[[ 42  -9 -33   9]
 [ -8  11  30   6]
 [ -6   5  10  10]
 [  0 -14  -9 -14]]
->
[[42 -9]
 [-8 11]
 [-6  5]]

[[-23  -6  25  -7 -17]
 [ 18   9 -18 -11   8]
 [  7 -14  -2   4  -9]
 [ 20  48 -45  38  12]]
->
[[-23  -6]
 [ 18   9]
 [  7 -14]]

[[-46   8  38]
 [ 40   1 -19]
 [ 14 -12 -25]
 [  3   1   1]]
->
[[-46   8]
 [ 40   1]
 [ 14 -12]]

[[-10  -5 -13]
 [-52  21  -8]
 [-51  20  -8]]
->
[[-10  -5]
 [-52  21]
 [-51  20]]

[[  7  -9   0   3  19]
 [ -1  15  26 -15 -14]
 [ -5  38   6  17 -28]
 [  8 -12 -22   5  23]
 [ -5 -30  35 -24 -42]]
->
[[ 7 -9]
 [-1 15]
 [-5 38]]

[[ 34  51  -3 -21   4]
 [-21   4  35  -6 -22]
 [  9   3  13  37  -4]
 [-32   0  37  27  25]]
->
[[ 34  51]
 [-21   4]
 [  9   3]]

[[ 33  32 -45 -25]
 [  6   6  -7   0]
 [-24 -23  18   2]
 [-10 -14   3 -13]
 [-16 -13  -6 -13]]
->
[[ 33  32]
 [  6   6]
 [-24 -23]]

[[-10  25]
 [  2  -5]
 [ 37   3]
 [ 17  25]]
->
[[-10  25]
 [  2  -5]
 [ 37   3]]

[[ 22 -44  -6]
 [ 12 -14  13]
 [  9  29  32]]
->
[[ 22 -44]
 [ 12 -14]
 [  9  29]]
---
[[-29 -13 -37  -1  20]
 [ -5  43  27  29   9]
 [ 28  24  32 -22   6]
 [ 20  27  43  20 -28]
 [-22   6 -24  12  24]]
->
[[-29 -13]
 [ -5  43]
 [ 28  24]]

[[ 21   9  18]
 [ 21  22 -25]
 [ 21  27 -27]
 [ -7  37 -26]]
->
[[21  9]
 [21 22]
 [21 27]]

[[-11 -36 -17  -8]
 [-31 -13  27  -5]
 [-19  22 -11 -35]
 [ 15   7 -20  -1]
 [  8  14 -22  23]]
->
[[-11 -36]
 [-31 -13]
 [-19  22]]

[[ 23 -32  -2   4  40]
 [-10  28  23 -44 -34]
 [-32  33  13 -14  36]]
->
[[ 23 -32]
 [-10  28]
 [-32  33]]

[[ 42 -47 -25]
 [ 26 -31 -11]
 [ -1   0   1]
 [ 21 -16 -48]
 [ 10  -5 -26]]
->
[[ 42 -47]
 [ 26 -31]
 [ -1   0]]

[[ -8  14]
 [-11  -2]
 [ 40   4]
 [-26  13]]
->
[[ -8  14]
 [-11  -2]
 [ 40   4]]

[[ 32  12   9  -5   7]
 [  0  22  -2  -9  -2]
 [ 39  -3   3  -6  11]
 [ -2 -10 -21 -23  18]]
->
[[32 12]
 [ 0 22]
 [39 -3]]
---
[[ 24  21   9  10   5   3 -13 -17]
 [ 31  37  35  21  11   9  31  22]
 [ 20   3 -15 -21 -38 -30 -34 -39]]
->
[[ 20   3 -15 -21 -38 -30 -34 -39]
 [ 31  37  35  21  11   9  31  22]
 [ 24  21   9  10   5   3 -13 -17]]

[[-42  34]
 [ 41 -37]
 [-42  31]
 [-22  14]
 [-20  19]
 [ 37 -37]
 [-40  36]
 [ 16 -18]
 [ 16 -21]]
->
[[ 16 -21]
 [ 16 -18]
 [-40  36]
 [ 37 -37]
 [-20  19]
 [-22  14]
 [-42  31]
 [ 41 -37]
 [-42  34]]

[[ -4 -12  14  14 -13  -7 -19   9  -5]
 [-27   1 -38 -34 -18 -32 -34 -40 -32]
 [-35 -11 -38 -30  -8 -31 -45 -49 -34]
 [ 22  20 -42 -41   9 -17   8 -22   4]
 [  5   7 -38 -22  31  -1  -4 -34   2]]
->
[[  5   7 -38 -22  31  -1  -4 -34   2]
 [ 22  20 -42 -41   9 -17   8 -22   4]
 [-35 -11 -38 -30  -8 -31 -45 -49 -34]
 [-27   1 -38 -34 -18 -32 -34 -40 -32]
 [ -4 -12  14  14 -13  -7 -19   9  -5]]

[[-25 -23 -23  -1  -1 -40  10 -22 -36 -19  11   4 -16  11  -4]
 [ 27  28  28 -25 -22 -40 -25  21  31  28 -41  -6  36 -27  11]
 [  6  20   6 -32 -21  -7 -24  21 -16  20 -16 -24  13  -1  15]
 [ 11  12  -2  38  20  32  21 -17  31 -15  20  18  -8   7 -14]
 [ 21  43  36 -18 -16 -21 -11  49  -3  36 -13 -11  24  -4  33]
 [ 16  19  10  16  -2  35   5   9  28   5  -4   2   9 -17 -16]]
->
[[ 16  19  10  16  -2  35   5   9  28   5  -4   2   9 -17 -16]
 [ 21  43  36 -18 -16 -21 -11  49  -3  36 -13 -11  24  -4  33]
 [ 11  12  -2  38  20  32  21 -17  31 -15  20  18  -8   7 -14]
 [  6  20   6 -32 -21  -7 -24  21 -16  20 -16 -24  13  -1  15]
 [ 27  28  28 -25 -22 -40 -25  21  31  28 -41  -6  36 -27  11]
 [-25 -23 -23  -1  -1 -40  10 -22 -36 -19  11   4 -16  11  -4]]

[[ 20 -10  17  -3  -2  19   1   3  -1   2   7   6  -2  -8]
 [ 19 -12  -5  -4   1  -7  -3   4   1  -6  36   7   8  13]
 [  9  -4  17  -1  -7   0   1  -3  -3   2  16   5   4  14]
 [-10 -24   9  -3   4  17  -7   5   4  -4  20  -5   0   2]
 [ -2  -6  -8   3  -7  -4   4   4   1   5 -16  -3  -9 -17]]
->
[[ -2  -6  -8   3  -7  -4   4   4   1   5 -16  -3  -9 -17]
 [-10 -24   9  -3   4  17  -7   5   4  -4  20  -5   0   2]
 [  9  -4  17  -1  -7   0   1  -3  -3   2  16   5   4  14]
 [ 19 -12  -5  -4   1  -7  -3   4   1  -6  36   7   8  13]
 [ 20 -10  17  -3  -2  19   1   3  -1   2   7   6  -2  -8]]

[[-19  20 -46]
 [-24 -36 -14]
 [-20  10 -40]
 [-24 -21 -24]
 [-19  19 -45]
 [-26 -29 -18]
 [-23 -11 -30]
 [-24 -42 -11]
 [-24 -46  -9]
 [-19  21 -46]]
->
[[-19  21 -46]
 [-24 -46  -9]
 [-24 -42 -11]
 [-23 -11 -30]
 [-26 -29 -18]
 [-19  19 -45]
 [-24 -21 -24]
 [-20  10 -40]
 [-24 -36 -14]
 [-19  20 -46]]
---
[[ -7 -43  -4  24  19  21]
 [ -4  15  -2  13   8  10]
 [-28  40  -9  28  14  35]
 [ 26  -3  -5   7  24   5]
 [-18  24  29 -30  29  -4]
 [ 22  -8 -10 -14 -24 -15]
 [ 14  -6   3  -9 -26 -22]]
->
[[ -7 -43  -4  24  19  21]
 [-28  40  -9  28  14  35]
 [-18  24  29 -30  29  -4]
 [ 14  -6   3  -9 -26 -22]]

[[ -5   1  -1  -7]
 [-42  42  19 -39]
 [-36  36  16 -34]]
->
[[ -5   1  -1  -7]
 [-36  36  16 -34]]

[[  3 -10   4  -1  -5   3 -11 -13   4   0   6   7   0 -11   1  -3]
 [ 14 -36 -33 -37  16  38   3 -16  20  27 -20  44  40   2 -32 -39]
 [-23  33   0   0  31  13  36  39 -24  26 -10   8  -5  36  -4   2]
 [-42  16 -27 -22  13  -9  22  25 -43   5 -36 -16 -21  22 -27 -19]
 [  7  -5  14   8  -4   4 -11 -12   8   1  15   8  -1 -12  10   6]]
->
[[  3 -10   4  -1  -5   3 -11 -13   4   0   6   7   0 -11   1  -3]
 [-23  33   0   0  31  13  36  39 -24  26 -10   8  -5  36  -4   2]
 [  7  -5  14   8  -4   4 -11 -12   8   1  15   8  -1 -12  10   6]]

[[-30  -9 -46  33  34  32]
 [ 17 -32  -7  -6  20  -5]]
->
[[-30  -9 -46  33  34  32]]

[[-37  -7 -30  14  14  30  18  29 -33 -20]
 [-38 -14 -13  13  -3  29  25  28 -41 -29]
 [-44 -12 -27  15  11  32  19  29 -35 -21]
 [-39  -7 -30  20   9  24  17  28 -37 -22]
 [-28 -13 -18  16   2  25  19  26 -28 -23]]
->
[[-37  -7 -30  14  14  30  18  29 -33 -20]
 [-44 -12 -27  15  11  32  19  29 -35 -21]
 [-28 -13 -18  16   2  25  19  26 -28 -23]]

[[-32  -9  35 -29  35  30]
 [-35 -20  23 -20  31  15]
 [ 27  32 -26  31 -15 -29]
 [-18 -27  33  -2  26 -16]
 [  4  10 -28  23 -31 -18]
 [-40 -28  35 -31  23  16]
 [ 10  10 -15  14 -27 -21]
 [-28 -30  30 -28  23  36]]
->
[[-32  -9  35 -29  35  30]
 [ 27  32 -26  31 -15 -29]
 [  4  10 -28  23 -31 -18]
 [ 10  10 -15  14 -27 -21]]
